The rows below fall into families. The same turns and mirrors carry the whole set onto itself and the rows of a family onto each other. For each named row, which other rows are in its family? Write them in the order they are listed.
These 30 rows form 5 families of 6 rows each.
k_340: [ 30  23 -11   0  22 -13  24  -3 -32  11  13  30  18 -20  21]
k_928: [-24 -42 -19   1  20  12 -30  -2 -29 -19   4  -9 -10  -9 -12]
k_434: [ 24  -5 -15 -16  -7  13  16  16 -18 -22 -17 -30 -36   0   8]
k_761: [ 10  -4  -5 -29   3  -4  12   3 -31 -15 -29 -19 -32  -4  10]
k_40: [ 33  29  -5   7  12   4  24   8 -14  11  18  16  30  -9  35]
k_448: [ -2  -6 -17  43  11 -11   4  -3   6  38  22  16  28 -28  -8]
k_534: [ 14  10  -1 -25  18  10   9   2 -34 -28 -16 -14 -16  13  16]
k_539: [ -5 -18 -23  36  11   3  -8   0  -8  21  38  12  36 -35   3]
k_181: [ 40 -14  25  -6 -24   7   9  36   9  14 -14  24  -9   4  29]
k_370: [-39 -26 -18 -12  29  10 -22  -2 -21   4  -7 -12  -4 -14   1]
k_232: [-35 -40 -14 -18  17  11 -22  -3 -19   7   4 -13   0 -12  -3]
k_280: [ 47  -1   7  25 -28  -8   7  29  -8  -9 -13  38  -8  -8  30]
k_226: [ 54 -12  -7   8 -17  17  13  42  12   9   7  21  -5   1  37]
k_947: [  9 -45  -1  29   5   9 -41  18  13 -14 -12  18 -12  18 -10]
k_371: [ -3 -16 -15  32   5 -10   6 -11   0  35  30   9  28 -27 -18]
k_652: [ 32  26   7   3  16  -8  26  -2 -28   8  12  34  21 -15  14]
k_687: [ 37  22 -25   2  27   4  25   3 -35 -11  24  17  10 -11  13]
k_927: [  1 -17 -30  45  21  -3   0  10   7  34  31  17  22  10  -5]
k_789: [-30 -20 -21   4  25  13 -32  -1 -14  -8  -1 -21  18 -19  14]
k_376: [  8   5  11 -28   0   1  16   2 -31 -13 -26 -20 -22  -5   5]
k_38: [  7 -49   3  27  -4   4 -23  22  20  13 -12  26 -23  15 -17]
k_670: [ 48  -5  15  10 -26   6  15  30  15  -1 -16   5 -17  20  18]
k_800: [ 12  -5  -1 -12 -15   2  -2  20 -34 -32 -31   0 -25 -11  32]
k_233: [-31 -20 -38  10  31   4  -7  -1 -17  10  10 -25   0   9  -7]
k_997: [ 14 -53  -4  42 -22   5 -20  22  19   8   4  10 -11  -2 -17]
k_926: [ -6 -48 -19  21   2  11 -19  29  17  19   0  -2 -17  32  -3]
k_173: [ 20  28 -12  14  -2 -13  19   1 -40 -13   0  14  14 -33  28]
k_999: [ 11 -56   5  20  -7   3 -21  14  15  16   4  29 -14  13 -21]
k_498: [ 10  -6 -15  58   3  -9  -8  -1  16  15  16   5  31 -20  -9]
k_364: [ 48 -18  10   2 -25  -2   9  35  14  18 -14  25 -14   2  29]

Same family as k_539: k_928, k_40, k_534, k_670, k_997
Same family as k_927: k_280, k_800, k_233, k_926, k_173
Same family as k_789: k_434, k_226, k_947, k_687, k_498

